Where one turn sends some rows of the set: a few examples, then the rows asked:
boge: -0.28 -0.52 +2.49 -0.04 -0.54 +0.44 +0.35 +0.60 -0.24 -2.25 +0.56 +1.28 +0.64 +1.71 +0.59 +0.33 +1.45 +1.07 -1.07 +1.08 +1.77 +1.45 +0.38 +0.36 -0.78 +1.30
biset: -1.43 -0.29 +1.28 +0.45 -3.41 -0.17 -0.90 -1.92 -0.36 -0.17 +0.10 +1.57 +0.65 +1.45 -1.79 +2.05 +2.21 +2.40 +0.22 +2.03 +1.45 -0.04 -1.05 +0.34 +0.93 -1.15
veg: -3.11 -0.20 -0.41 +1.00 -1.98 +0.71 +1.21 +1.31 +2.02 -0.21 -0.78 -1.56 -0.32 +1.18 +0.20 +0.37 +1.52 +2.46 +0.73 -0.64 +1.10 -0.28 -0.34 -1.50 +0.30 +1.02
Maka: -0.97 -0.63 +3.98 +0.30 -0.87 -0.45 +0.02 +0.83 +0.62 +3.42 +0.57 -0.19 -0.17 +0.47 -1.89 +0.23 +4.01 +0.69 -0.03 -0.12 +1.73 +0.31 +0.35 -0.63 +0.66 -0.44
voz: +1.24 +2.82 +1.71 +0.32 -2.52 -0.56 +1.05 +0.45 +0.59 -0.12 +0.14 +0.46 +0.04 +0.27 +1.44 +0.58 -0.58 +1.80 +0.34 -0.50 +0.50 +0.94 +0.33 +0.47 +3.11 -0.33
pilot: -0.13 -0.03 -1.50 +0.37 -2.97 -0.57 +0.35 -0.12 -0.08 +4.72 +0.45 +0.06 +0.05 +0.94 -2.77 -0.12 +2.77 -0.01 +0.68 +0.34 +1.35 -0.01 +0.17 +0.19 +2.95 +0.59
toge: +0.83 -1.12 -0.27 +0.29 -0.90 -1.43 +2.77 +1.04 +0.52 +0.56 +1.14 -1.11 -2.02 -1.36 -1.51 -0.10 +1.16 +1.78 +0.66 -1.24 +1.81 +1.19 -1.99 +0.57 +1.19 -0.81
fodof: -0.67 +1.96 -1.71 +0.17 -1.73 -0.72 +0.86 -0.06 +0.95 +0.90 +0.46 +0.25 -0.38 +0.02 -0.76 -0.60 +0.94 +1.33 +0.04 -0.15 +3.22 +0.40 +0.91 +3.07 -0.73 +0.14
vezuv: -0.16 +0.26 +0.61 -0.36 -3.60 +0.52 +1.83 -0.26 +0.88 -1.04 +1.28 +1.60 -0.27 +2.45 -1.59 +0.14 +0.30 +3.14 +1.45 -0.54 +1.56 +0.57 -1.97 -0.85 -0.37 +1.21
pafol: +0.10 -0.33 +1.51 +0.38 -2.16 -0.47 -0.31 +0.52 +0.18 +1.29 +0.41 -0.28 +0.26 +1.06 -0.23 -1.14 +0.50 -2.85 +1.04 +0.84 +3.02 -0.10 -0.51 -1.93 -1.03 +0.33
fenan: -0.21 +0.91 +1.24 +1.01 -0.58 -1.88 +2.23 -0.81 -1.42 +3.37 -1.06 -0.88 -1.69 -0.13 -1.06 -0.04 +2.35 +2.59 +0.77 -1.10 +1.13 +1.49 -0.66 -1.37 +0.00 +1.33
fanof: -1.48 +0.71 +1.76 +0.98 -2.19 -0.59 +1.29 +0.67 -1.29 +2.34 +0.50 +0.33 +0.43 +1.89 -3.35 -1.44 -0.83 -0.47 +0.06 +0.34 -0.09 -1.80 -1.28 -1.32 +0.39 +0.34
buzus: -0.04 +0.24 -1.67 -0.70 -2.56 +0.98 -1.03 -1.06 +1.92 +0.22 -0.54 -0.30 +1.13 +2.20 -2.00 +0.17 +1.31 +0.66 +1.64 +1.40 -0.18 +0.30 +1.95 -0.20 +1.35 +0.22
peg: +0.79 +0.88 +0.44 +1.27 -0.65 +1.01 -2.36 +1.21 -2.58 +0.18 -0.45 +0.50 +1.09 +2.33 -1.52 -1.09 -0.12 +1.65 -0.26 -0.01 +1.25 +1.01 -0.95 -0.45 -0.14 -0.95
bab: +1.64 +1.05 -1.53 +0.75 -1.60 +0.78 -1.48 -1.23 +0.47 +1.77 +0.44 +0.61 +0.41 -1.41 -2.49 +2.28 +2.94 +0.66 +0.05 +0.33 +0.70 +1.10 +0.65 -1.62 -0.74 +0.07
Nub: +2.17 +1.33 -0.40 +1.00 +0.08 -1.88 +1.01 -0.44 -0.84 -0.48 +0.24 -0.05 -0.87 -0.78 -1.32 +1.33 +1.62 -1.41 -0.99 +0.37 -0.08 -0.32 +1.24 +0.94 +0.71 +0.77
Gefi: +0.33 +0.52 -1.33 +0.88 -2.91 -0.31 -0.58 -0.18 -2.19 +3.43 +0.95 +0.41 -0.20 +0.35 -0.22 +0.13 -1.61 +0.53 +0.23 +0.34 -1.65 +0.29 +0.00 -1.09 +0.80 +0.21
Kuz: +0.57 +1.35 -0.05 +1.05 -0.76 +1.26 -0.08 -1.83 -2.18 +2.31 +1.89 -0.92 -0.76 +0.22 -1.91 +0.02 +1.16 +3.18 -2.51 +0.81 -0.59 +1.05 -0.84 -0.37 +1.30 -0.21
dib: +0.46 +0.49 -1.42 +0.63 -0.62 -0.71 +2.44 -0.25 +1.91 +1.09 -1.48 +1.39 +0.41 +0.74 +0.22 +0.13 +0.94 +1.88 -1.89 -0.19 +0.82 +1.25 +0.52 -1.30 +2.78 +0.79
dup: +1.00 +1.20 -1.40 +0.75 -2.39 -0.64 +0.42 +0.82 -0.24 +1.96 -0.05 -1.64 +1.51 +0.75 -2.19 +0.70 +1.01 +0.82 -0.26 -2.30 +3.14 -0.11 +1.77 -1.29 -0.42 +0.62
Saz: +0.55 +0.59 +2.06 +0.27 -2.68 -0.80 +0.83 +0.65 +0.92 -0.29 +3.26 +1.71 -0.31 -1.13 +0.25 +1.35 +2.05 -0.64 -1.09 -0.12 -0.61 +0.64 +0.71 -1.54 +1.05 +0.07
saf: +0.46 +0.24 -0.07 -1.23 -2.09 +1.49 +2.46 +0.22 -0.99 +1.24 +1.73 +0.00 +0.31 +0.82 -0.02 -0.20 +1.52 +0.66 +0.47 +1.20 -1.22 +0.84 -0.96 -2.67 -1.46 -1.75
tal: +0.84 +1.08 +1.83 -1.13 +0.36 -0.54 -0.45 +0.16 -0.90 +0.59 +1.16 +0.19 -2.16 +1.83 -0.93 -1.60 -0.40 +0.22 -0.17 -0.52 -0.63 +1.45 +0.08 -2.44 -0.85 -0.40
Tib: -0.71 +1.72 +1.42 +1.03 -2.65 -0.50 -2.32 +0.72 -0.18 +1.39 -0.57 +0.03 -0.70 +1.99 -1.83 +0.36 +0.07 -0.38 -2.15 +0.95 +1.49 +1.26 -1.25 +0.38 +2.43 +1.21
Zapum: -0.66 +1.16 -0.32 +0.76 -3.45 -0.03 +1.40 +0.13 +0.65 +3.23 +0.40 -1.51 -0.28 -1.80 -2.63 -1.19 +2.98 -0.27 +1.20 +0.08 -0.91 -0.20 -0.20 -0.88 +0.34 +0.55
kisig: +0.75 -0.19 +1.78 +1.84 -1.24 -0.14 +1.18 +1.92 +1.19 +1.19 +0.51 +0.64 -0.87 +0.81 -0.78 -1.50 +3.64 +1.47 +0.24 +0.30 -1.88 +0.36 -1.27 -0.92 +2.39 +1.39
Ver: -0.60 -3.39 +1.01 +0.36 -2.53 -0.75 +0.30 +0.03 -1.21 +0.80 +0.64 -1.10 -0.37 +1.57 -1.51 -0.39 +2.39 +2.26 -0.17 +0.14 +1.07 -0.08 +0.07 +1.59 -1.65 +0.23
Gupi: +1.94 -0.27 +1.02 -0.19 -0.65 -0.31 -0.51 -0.55 +0.20 -2.30 +0.40 -0.31 -1.37 +1.26 +0.29 +1.85 +0.95 +2.50 -1.76 +0.97 +0.53 +0.23 -0.55 -0.73 +0.34 -0.80

Gupi turns into -> pilot
bab turns into -> biset
buzus turns into -> Ver
Now these:
fodof turns into -> veg
vezuv turns into -> fenan
peg turns into -> fanof
pafol turns into -> saf

